In the data rows, 128 means zero.
Some points, one per row:
[111 144 146 194 124 119 129 148 140  74  89 141 105 110  91 102 138 128 107 132 120  91 104 142]
[103 140 117 136 125 119 117 169 140 111 121 138  98  80 151 117 110 121 128 155 130 168  81 152]
[ 80 131  98 145 114 108 104 186 143 122 128 136 133  95  79 113 104  78  66 134 182 124 127  92]
[ 77 120 129 104 109  71 129  97 151 163 145 125 177 137 149 173 126 143  78 146 106 105 139 147]
[ 89 149 125  91  90 165  89 132 124 153 100  72 119 121 143 169 143 133  92 124 181 122 106 111]
[107 139  96 151 167 172 131  79  98  83  97 155  78  94 161 134 119  94 157 139 126  84 115 112]
[ 90 124  98 149 165 149  62  90 137 100  76 127 107  66  96 120 156 115  90  97 169 128  91  91]
[131 126 101 197 147 180 193 110 130  92  61  63  80 163  72 104 136 134  73 152  97  89 142 141]
[108 125 192 139 210 142  23  87 152  72  88 161 166  54 117 165 126 106  88 124 136 127 131  93]
[126 133  95 172 169 138 150 168 151 140 110 115  97 152  91 121 140 125 119 125 127 126 167 133]
[100 142  95 141  88 113 133  84 146 120 120 105 116 121 151 106 127 127  90 120  73 112 113 142]
[124 106 136 141 115 101 146 121 110 188 167 165 121 205 139 113  98 122 115 117  88  98 168 163]
[ 99 173 131 121 117 105 110  86 176 107 151  93 106 120 162 166 131 134 122  93 162 121 119 121]
[175 112 117  93 135  98 145 127 102 154 136 126 164 116 178 150 165 133 182  91 112 139 144 167]
Here are 16 more points, each followed by its number:
[173 130  85 118  90 116 203 126 115 114 195 115 121 172  77 142 128 129 138 130 138  87 174 162] 0
[ 67 116  92 164 122 139 165 122 127  68  65 129 113 144  62  40 184 118 105  97  97 133 110 104] 1
[ 89 129 169 117 125 100 136 138 101 132 148 107 124 120 102 133 154 143  88 138 112 130 135 147] 2
[124 186 105 166 113 178 109  72 106  80  58 158 119  77  95 131 172  98  98 124 143  90 123 112] 3
[ 94 136 113 134 177 139 178  75 124 116 129 127  58  94 174 147 134 136 112  96 142 105 109  58] 4
[ 78  74 180 121 104 135 207 118 119 179 132 103 112 163 150 135 114 131 101 125 107 158 120 169] 5
[144 138 160 107 215 158  95  89 123 105 133 185 121  21 174 131 127 149  85 104 170 110 137 120] 6
[106  86 147 145 126 134  91 129 133  87  73 108  69  86 105  98 237  98 131 118 122  86 114 107] 7
[131 190 143 146 174 191  70  95  99 122  84 125 129  75  90 114 180  89 117 113  78  89 132  90] 8
[144  49 127  87  98  59 163 141 161 182 181 132 214 173 134 174 108 196 138 123 124  95 151 167] 9
[211 172  99  98 119  89 133 164 102 140 159 140 114 165 157 124 150 108 189 119 137 115 130 219] 10
[122 122 169 114  95 183 175 144 105 125 124 126 133 127 117 133 131 108  70 162 121 138 182  96] 11
[153 151 150 109 107 181 141 169 126 127 171  83 129 149 118 111 118 131 125 175 117 126 129 134] 12
[206 157 122  68 115 109  74 107 126 131 137 175 172 104 157  99  93 146 143 124 145 138 137 110] 13
[172 156 111 140 114  97 119 126 147 125 162 107 183 136 179 104 118 146 175 121 145 152 153 201] 14
[196 103 181 114 164  99 107 152 115 151 218 186 173 129 148  90 125 179 219 103 154 128 188 135] 15
Which of these numbered points is nearest to each point below, looking only along the 2 directions in which the first points spread most? Its number follows each.
[100 109 126 175 125 104 193 197 156 166 157  92 150 222 112 144 119 174 150 108 113 141 143 108] > 0
[126 129 134  98 111  67 101 147  90 108 127 143 108 122 197 192 150 135 185 108 165 179 127 120] > 13
[ 71 153 154 129  96 125  83 119 179 154 102  97  91 138  88 139 136  75  78 127  90 142 103  97] > 4
[212  84 147  60 129  56 177 164 134 214 214 142 210 210 197 125  67 220 196 119 126 134 142 189] > 9
[135 174 108 117 124 118  96 110 134 122 137 133  86 149 195 112  71 140 186 174 122 162 108 135] > 2
[ 26  73 111 202 134 161 181  60 113  86  59 144  73  99  87  89 122  41 112 129 151 145 128  70] > 1
[ 94 127  81 147  80 151 186 102  88 147 138  87 116 171 146 192 101 114 147 122  51 176 141 111] > 5
[118 131 138 120 140 104  72 174 142 112  99 142 186 172 153 116 146 143 158 123 132 173 100 125] > 13
